In the rows, zero is written as 128.
Each path below is one point turned by a fixed rotation once a step. After each direction that follows a path, write how fast that rotation turns it, in deg/step (0 if it stays still).
Each turn is a multiple of 5 degrees from 10 to 175, or 0.
Each row of a path follows its step; steps can be skipped.
Rotation 1:
step 3: [135 112 130 127 122 132 127 116 120 129 128 126 134 133 128 119 125 124
 127 134 124 128 140 125 136 134 124 128 122 126 111 130 124 125 120 120
 131 116 137 138 124 121 124 127 131 121 128 138 126 133 126 133 122 138
 127 127 114 136 126 121 137 131 121 128 128 122 129]
step 6: [134 125 133 130 122 124 126 127 128 130 127 128 124 121 124 120 137 119
 135 124 112 127 133 113 127 113 119 133 132 131 118 123 132 126 115 126
 137 124 129 137 123 129 116 126 126 130 123 127 135 130 126 131 115 125
 131 115 125 133 122 134 136 124 131 130 137 123 131]
step 9: [125 119 127 127 126 134 131 127 113 124 125 129 138 129 123 115 128 122
 127 124 126 131 136 121 141 133 119 133 127 123 108 130 121 130 130 130
 144 127 131 131 135 124 119 128 124 129 127 138 124 126 124 127 128 133
 137 116 122 132 131 121 136 126 123 138 126 123 123]
step 13: [128 131 135 129 119 128 128 129 111 122 129 128 131 132 133 114 138 132
 137 131 126 122 141 120 131 132 128 122 123 133 128 127 131 112 134 118
 124 125 132 135 122 130 135 126 124 132 135 129 126 133 114 122 125 132
 135 125 120 134 130 129 146 122 124 133 122 124 133]
step 17: [126 128 139 122 128 128 130 133 131 126 115 127 137 115 124 115 130 130
 126 138 122 132 131 118 121 121 132 122 136 126 121 119 133 125 129 123
 136 128 132 139 124 129 134 128 129 124 125 134 133 123 126 128 120 128
 142 114 123 137 124 132 137 119 132 125 140 124 134]
step 20: [120 127 139 138 133 129 130 126 123 125 135 130 141 125 119 111 138 136
 125 129 125 137 130 125 135 132 117 118 128 132 109 126 123 133 136 124
 133 123 125 123 136 126 130 121 135 129 123 140 127 126 126 125 123 133
 124 122 119 127 128 125 133 127 133 132 133 125 124]
step 22: [121 136 134 116 126 128 132 135 129 135 125 134 142 121 126 115 129 128
 138 131 129 133 136 120 132 129 129 127 128 130 119 119 130 126 128 120
 139 118 124 139 123 128 125 121 133 126 140 120 134 121 127 124 117 123
 134 118 119 138 126 132 128 123 121 127 136 131 132]
step 23: [131 129 136 125 121 122 121 126 131 124 123 129 134 124 130 112 117 137
 133 138 128 134 133 117 123 127 121 123 128 121 118 122 128 119 129 120
 126 123 140 137 125 122 132 127 136 124 125 132 129 131 120 121 124 130
 130 120 118 120 127 134 133 124 120 126 144 128 139]
step 25: [118 125 133 133 126 129 132 128 127 127 141 129 136 127 126 110 136 139
 128 132 111 128 114 119 131 138 123 120 123 131 118 129 125 135 128 120
 135 125 128 135 127 128 130 122 131 133 129 128 121 126 124 118 128 138
 129 117 126 135 127 128 138 134 122 135 126 129 131]
Directions:
[127 124 128 128 127 128 124 124 129 128 128 129 127 129 127 131 127 129
 130 124 130 128 131 123 128 127 127 128 131 128 127 130 130 128 130 130
 130 130 130 129 127 128 127 128 129 128 126 130 129 129 127 127 130 126
 128 128 128 129 127 126 127 127 129 127 127 126 125] : 125
[131 129 126 128 129 128 128 128 127 128 126 130 128 127 130 128 127 128
 129 128 129 131 127 128 130 127 128 129 127 128 126 131 127 128 126 130
 126 127 129 128 131 129 126 127 125 130 129 125 127 130 125 126 127 127
 129 128 129 129 128 127 128 126 132 126 124 127 131] : 125
[129 126 127 128 129 125 127 126 128 130 125 126 128 128 127 129 123 130
 129 130 125 129 127 130 131 127 128 126 129 129 129 128 128 131 126 127
 128 127 130 128 129 126 130 130 127 127 126 128 126 128 128 126 130 130
 129 129 129 128 126 128 127 129 125 130 128 131 128] : 160
[132 131 129 128 131 125 129 129 129 127 127 125 126 128 128 127 128 127
 127 127 129 128 129 127 127 128 126 127 133 128 128 127 128 130 126 127
 129 130 128 130 128 130 129 126 128 128 128 126 126 128 131 128 128 126
 125 127 126 132 128 129 126 127 128 130 128 128 128] : 70
[128 126 129 127 131 127 129 126 130 130 129 129 130 127 129 130 130 129
 130 126 126 127 128 130 129 129 129 131 126 129 124 127 129 129 127 125
 129 128 127 131 124 128 127 130 125 127 128 126 129 126 129 131 128 127
 129 130 129 130 127 125 129 127 128 127 126 127 129] : 135
[128 130 129 132 127 125 128 131 129 128 130 124 128 129 130 127 130 129
 129 127 124 127 127 125 125 126 128 129 128 127 129 129 129 127 129 128
 127 127 127 127 129 127 127 131 128 127 126 126 130 132 128 126 130 130
 130 128 129 129 125 127 128 126 128 127 127 128 128] : 60
Rotation 2:
step 2: [139 129 135 122 121 129 126 121 130 122 133 129 133 136 138 123 127 131
 128 123 123 132 135 131 125 129 128 141 123 129 133 127 125 134 126 129
 126 133 132 142 131 134 138 129 118 126 114 135 137 118 129 115 136 123
 123 132 132 137 132 134 131 137 130 125 118 130 123]
step 4: [126 122 121 133 133 117 133 143 132 139 137 126 126 133 135 131 128 131
 128 131 123 131 135 124 125 131 130 139 130 122 128 123 116 119 140 125
 127 128 118 131 125 129 135 140 130 130 127 133 134 119 124 127 120 118
 129 127 130 123 135 129 119 137 126 128 134 117 126]
step 6: [131 124 135 129 133 127 132 124 118 134 127 139 132 129 125 123 138 129
 115 123 129 137 134 125 134 130 125 118 138 131 136 121 135 128 136 121
 136 122 125 127 134 130 130 123 128 128 129 132 122 136 140 133 133 113
 124 131 135 126 132 136 130 138 134 128 127 115 119]
step 8: [132 133 120 128 129 137 129 119 130 139 127 127 131 138 133 120 125 129
 136 128 132 121 126 126 131 126 129 132 139 134 137 127 132 128 134 136
 124 125 134 127 124 132 144 135 129 129 125 126 121 142 125 134 122 115
 129 124 116 125 123 122 117 120 131 126 124 126 119]
step 15: [123 127 113 128 139 128 120 136 129 128 132 123 125 130 132 137 124 125
 135 125 124 120 130 125 132 121 129 121 115 135 128 131 127 136 138 125
 125 113 122 127 127 122 129 134 130 125 139 136 127 126 132 116 129 127
 130 136 128 133 134 125 120 137 131 124 128 112 120]
step 17: [138 131 130 126 119 135 116 125 122 128 126 134 133 126 130 124 124 123
 129 120 131 133 120 132 131 129 118 124 140 125 128 121 122 135 129 119
 123 124 128 126 127 130 129 123 124 121 131 121 139 131 130 132 143 122
 120 139 130 124 145 126 121 131 125 130 131 116 126]
step 20: [134 124 116 121 132 120 125 130 134 136 131 121 133 137 138 117 127 135
 131 131 122 124 136 129 137 128 130 123 133 126 131 131 111 127 139 133
 131 132 126 130 123 127 128 133 116 131 137 122 137 125 135 132 125 125
 122 127 128 130 122 135 131 126 121 115 128 117 121]
step 23: [134 115 128 135 129 131 129 129 141 131 137 130 127 138 137 133 125 131
 128 128 126 119 129 133 122 123 118 133 132 126 124 131 128 132 130 126
 120 122 128 145 125 131 124 130 137 128 124 129 116 126 138 132 137 119
 127 126 123 124 121 131 127 140 132 128 116 126 137]
step 24: [128 130 132 128 138 125 129 123 130 133 114 123 127 121 122 110 130 117
 136 129 120 116 129 126 125 127 131 133 127 135 138 129 132 126 134 130
 133 123 124 122 132 125 133 129 129 125 126 121 131 135 129 140 119 122
 114 125 128 122 129 119 120 138 133 134 129 131 122]
Directions:
[128 129 127 126 129 127 125 131 133 128 128 127 129 126 127 125 127 127
 130 128 129 128 127 127 128 127 128 130 130 125 127 130 127 127 128 128
 130 128 128 126 126 132 127 128 130 129 126 127 126 128 126 130 125 128
 126 127 127 130 130 129 126 127 128 127 129 125 129] : 90
[129 126 127 128 128 129 129 125 130 129 127 128 124 129 126 127 127 129
 125 128 126 131 127 127 131 128 129 130 130 126 127 128 126 127 129 128
 128 129 129 127 128 126 127 130 127 131 128 131 130 129 127 127 129 124
 126 130 128 125 129 129 129 127 129 127 128 125 128] : 25
[128 130 130 128 129 128 128 126 128 127 128 129 128 129 128 127 127 129
 127 127 127 129 126 129 128 128 126 128 127 126 125 132 127 128 130 128
 127 128 124 132 131 128 128 130 127 126 127 128 128 128 128 127 124 129
 128 126 128 129 125 130 131 127 127 126 131 129 131] : 160
[129 131 127 130 128 129 128 126 125 129 127 129 130 128 128 130 131 128
 127 129 131 130 126 131 129 129 127 125 130 127 127 126 126 125 129 129
 129 130 128 126 128 130 129 128 129 129 130 128 127 128 130 128 126 128
 124 128 129 126 129 126 130 131 128 128 130 128 129] : 135
[130 126 130 128 132 125 128 127 127 127 127 125 128 125 128 130 126 128
 129 129 129 128 130 131 128 126 125 127 129 127 129 127 131 127 130 126
 128 127 127 128 125 126 127 127 130 128 130 128 128 130 130 129 128 127
 129 131 127 128 126 129 130 128 127 126 128 125 129] : 125
Rotation 3:
step 4: [127 138 139 121 134 129 119 126 132 137 125 130 133 136 127 123 131 146
 124 127 127 121 122 121 137 135 133 124 135 126 132 128 113 140 120 134
 127 120 127 120 134 125 136 134 125 130 118 125 122 131 125 129 129 133
 129 115 130 131 136 122 125 130 129 122 136 133 123]
step 5: [127 136 121 127 131 136 139 136 118 134 127 130 141 125 120 120 132 138
 127 133 125 131 125 118 128 120 122 128 127 134 122 129 133 131 124 134
 126 127 120 137 118 134 128 117 131 128 120 128 143 138 126 120 128 126
 138 126 133 133 133 123 136 138 129 127 118 129 120]
step 10: [134 130 130 132 126 133 140 137 131 139 127 127 136 141 130 120 124 128
 122 123 126 128 124 128 141 122 135 138 128 128 125 121 128 134 129 128
 133 123 117 137 138 113 138 138 123 131 133 128 138 124 131 126 125 132
 131 137 135 134 127 137 124 120 116 130 128 129 134]
step 12: [138 129 132 120 131 122 122 131 129 118 132 130 140 129 122 125 134 133
 128 133 136 131 131 115 120 140 130 130 123 126 134 117 127 124 131 125
 140 128 130 131 128 148 139 126 136 125 128 119 133 132 130 121 143 125
 137 129 126 126 124 132 131 128 124 120 125 132 136]
step 14: [124 123 119 132 121 135 141 140 140 122 128 133 122 131 134 133 138 121
 122 122 117 125 130 116 122 121 118 126 121 132 130 114 130 130 126 128
 138 127 114 126 134 127 116 123 124 133 125 129 133 128 125 126 128 129
 128 129 131 119 124 128 126 129 135 137 132 118 130]
step 16: [122 122 125 118 128 126 118 126 136 126 126 127 122 136 125 123 135 136
 113 128 138 125 120 119 144 123 129 127 127 128 136 132 123 134 131 120
 123 124 123 136 131 131 128 125 130 126 126 127 132 135 118 128 121 123
 134 124 129 129 142 129 135 117 127 112 129 133 130]
step 21: [130 136 127 126 132 135 130 121 133 133 118 130 137 120 128 127 136 126
 125 124 120 133 137 118 121 124 121 126 114 124 140 128 120 131 131 129
 129 119 127 132 140 127 134 134 139 133 125 121 137 134 129 118 125 122
 116 128 128 134 144 121 119 133 126 129 128 123 126]
step 24: [135 141 136 133 141 128 128 119 131 130 128 128 140 139 115 125 130 123
 130 124 132 136 127 120 135 137 127 140 129 127 127 129 126 124 131 118
 129 124 132 123 123 132 132 128 136 138 120 126 127 130 126 121 140 140
 126 117 129 129 134 127 121 133 131 124 120 133 132]
step 25: [136 130 132 123 142 142 129 126 130 132 133 123 129 120 119 125 132 129
 123 136 119 122 126 117 127 128 129 137 125 132 135 123 133 130 130 140
 127 134 120 139 117 130 130 125 130 134 120 128 138 124 121 129 122 124
 119 131 134 135 116 138 139 116 132 126 127 128 135]
Directions:
[128 128 127 127 132 131 129 128 128 127 129 127 128 126 128 128 128 125
 128 127 128 131 127 128 128 129 130 127 125 129 128 125 129 126 129 130
 128 128 125 127 128 124 126 129 127 129 130 129 129 129 129 128 126 131
 125 130 127 131 130 128 128 127 127 130 129 130 128] : 95
[128 128 127 125 129 127 127 125 131 127 128 129 129 128 129 128 123 128
 126 128 127 129 130 127 128 128 128 133 126 128 129 129 125 129 130 129
 127 127 128 128 129 129 130 128 125 128 128 132 127 127 130 129 129 126
 126 129 129 128 126 127 128 129 127 124 127 131 129] : 120
[128 129 128 127 127 128 127 126 128 125 128 127 126 128 126 125 132 127
 128 128 128 127 129 131 128 131 128 131 128 128 131 128 127 130 129 127
 127 127 128 128 128 131 127 129 128 127 127 129 128 130 132 130 128 130
 131 126 129 130 130 127 130 129 128 130 129 130 130] : 90
[126 129 125 125 130 129 129 124 127 129 125 126 127 128 131 128 127 130
 129 128 128 127 129 128 127 126 128 128 128 128 129 129 124 126 128 129
 127 129 128 126 129 128 128 128 129 127 129 127 129 128 125 130 127 129
 127 124 126 129 131 128 129 129 131 129 124 126 127] : 20
[127 127 128 126 129 129 127 126 133 127 126 130 126 128 127 130 129 124
 129 126 129 128 129 128 128 128 126 126 131 126 130 128 127 131 128 127
 128 124 127 128 127 127 127 128 129 130 128 128 125 128 127 126 130 127
 129 128 129 128 130 128 127 127 128 128 129 128 123] : 145
Rotation 4:
step 2: [136 119 130 126 132 130 126 132 135 129 128 132 145 123 118 133 128 130
 125 134 124 136 132 134 119 138 126 119 118 123 127 117 136 123 128 120
 134 133 131 138 120 119 114 127 129 136 130 133 131 127 123 137 119 125
 123 142 128 134 133 120 136 126 129 129 130 125 131]
step 5: [117 128 129 126 129 123 132 131 112 134 124 134 132 127 122 130 129 121
 125 132 132 121 127 119 135 134 128 132 128 127 116 137 122 119 132 138
 135 127 131 124 122 130 121 131 128 127 123 129 123 140 131 110 130 132
 136 132 120 123 114 125 128 131 120 125 125 114 120]
step 17: [119 121 120 131 125 125 128 126 133 136 132 126 141 136 131 121 125 129
 144 123 122 134 136 130 130 136 130 127 137 125 131 135 136 113 123 121
 129 128 122 124 125 121 117 131 131 125 127 127 125 127 131 122 138 130
 135 134 122 128 125 133 131 122 118 122 134 146 121]
step 18: [122 131 134 130 121 125 135 127 126 142 131 128 135 117 131 138 127 138
 121 136 131 137 129 125 129 132 133 125 132 129 126 128 122 115 135 126
 141 131 118 137 121 133 118 122 128 132 127 125 111 132 126 125 120 125
 115 137 129 128 122 123 133 131 128 130 130 125 137]
step 19: [121 122 120 123 131 137 126 132 124 123 114 134 136 129 128 133 124 136
 129 129 119 130 129 138 114 130 141 140 121 122 125 135 137 131 131 128
 125 137 125 126 121 120 127 123 124 123 124 126 138 134 129 128 129 130
 125 133 123 134 116 129 146 135 126 127 138 128 126]
step 20: [138 122 124 131 120 120 135 136 121 120 128 118 129 121 132 130 139 131
 129 125 131 118 136 134 133 129 132 119 123 134 115 125 136 138 139 132
 136 136 128 125 131 131 121 125 128 131 136 120 123 137 136 137 132 127
 115 140 122 126 122 133 123 127 133 127 124 119 129]
step 21: [124 127 122 126 133 128 132 129 124 126 129 126 132 133 107 113 129 118
 139 127 128 126 135 130 119 133 126 130 127 126 132 136 138 129 125 128
 128 128 126 131 116 118 119 132 126 123 133 129 124 139 122 123 130 130
 136 133 126 124 113 131 129 130 131 118 110 133 118]
step 23: [122 126 129 115 135 132 120 134 135 136 126 120 133 137 131 129 122 120
 123 138 131 137 135 135 111 131 136 133 133 120 129 139 129 128 134 126
 132 127 144 132 120 125 121 137 131 129 117 131 130 133 125 130 124 116
 125 136 130 129 122 119 131 132 125 125 133 125 129]
step 28: [129 130 120 127 130 126 129 129 121 125 127 128 143 139 143 126 125 128
 133 132 118 134 132 136 132 140 143 127 132 125 125 129 126 136 130 142
 124 128 126 128 124 121 134 110 130 126 122 129 131 133 143 118 132 122
 124 131 120 136 126 123 124 126 124 129 130 127 134]
Directions:
[126 130 124 125 127 131 127 129 128 127 128 129 128 129 128 127 131 128
 131 130 127 128 129 127 129 131 132 130 129 128 129 131 127 128 128 126
 126 125 126 124 127 127 130 126 130 128 129 127 130 128 128 128 129 127
 130 126 130 127 127 127 131 129 127 130 126 128 128] : 160
[129 127 127 126 129 128 127 127 126 131 126 128 128 127 125 129 127 129
 129 129 128 126 129 127 130 127 127 129 127 131 127 130 128 129 128 127
 129 128 128 125 128 130 125 127 128 126 129 129 130 127 130 131 126 128
 131 127 127 129 125 128 123 125 129 129 126 129 127] : 70
[126 130 129 128 128 132 126 128 127 128 126 129 128 130 126 129 125 126
 130 126 128 125 129 128 127 127 128 128 129 128 127 129 131 127 131 129
 126 126 130 128 127 130 127 128 127 124 126 126 129 128 127 126 130 132
 127 128 127 129 130 127 128 128 124 126 129 129 128] : 175
[127 126 128 127 127 129 126 128 128 125 128 128 127 126 126 130 130 127
 129 130 131 127 130 126 130 128 127 126 128 128 129 127 129 127 129 128
 129 127 128 128 130 129 124 125 128 130 129 128 126 124 129 131 128 127
 124 127 130 127 130 128 130 125 126 130 128 127 128] : 160
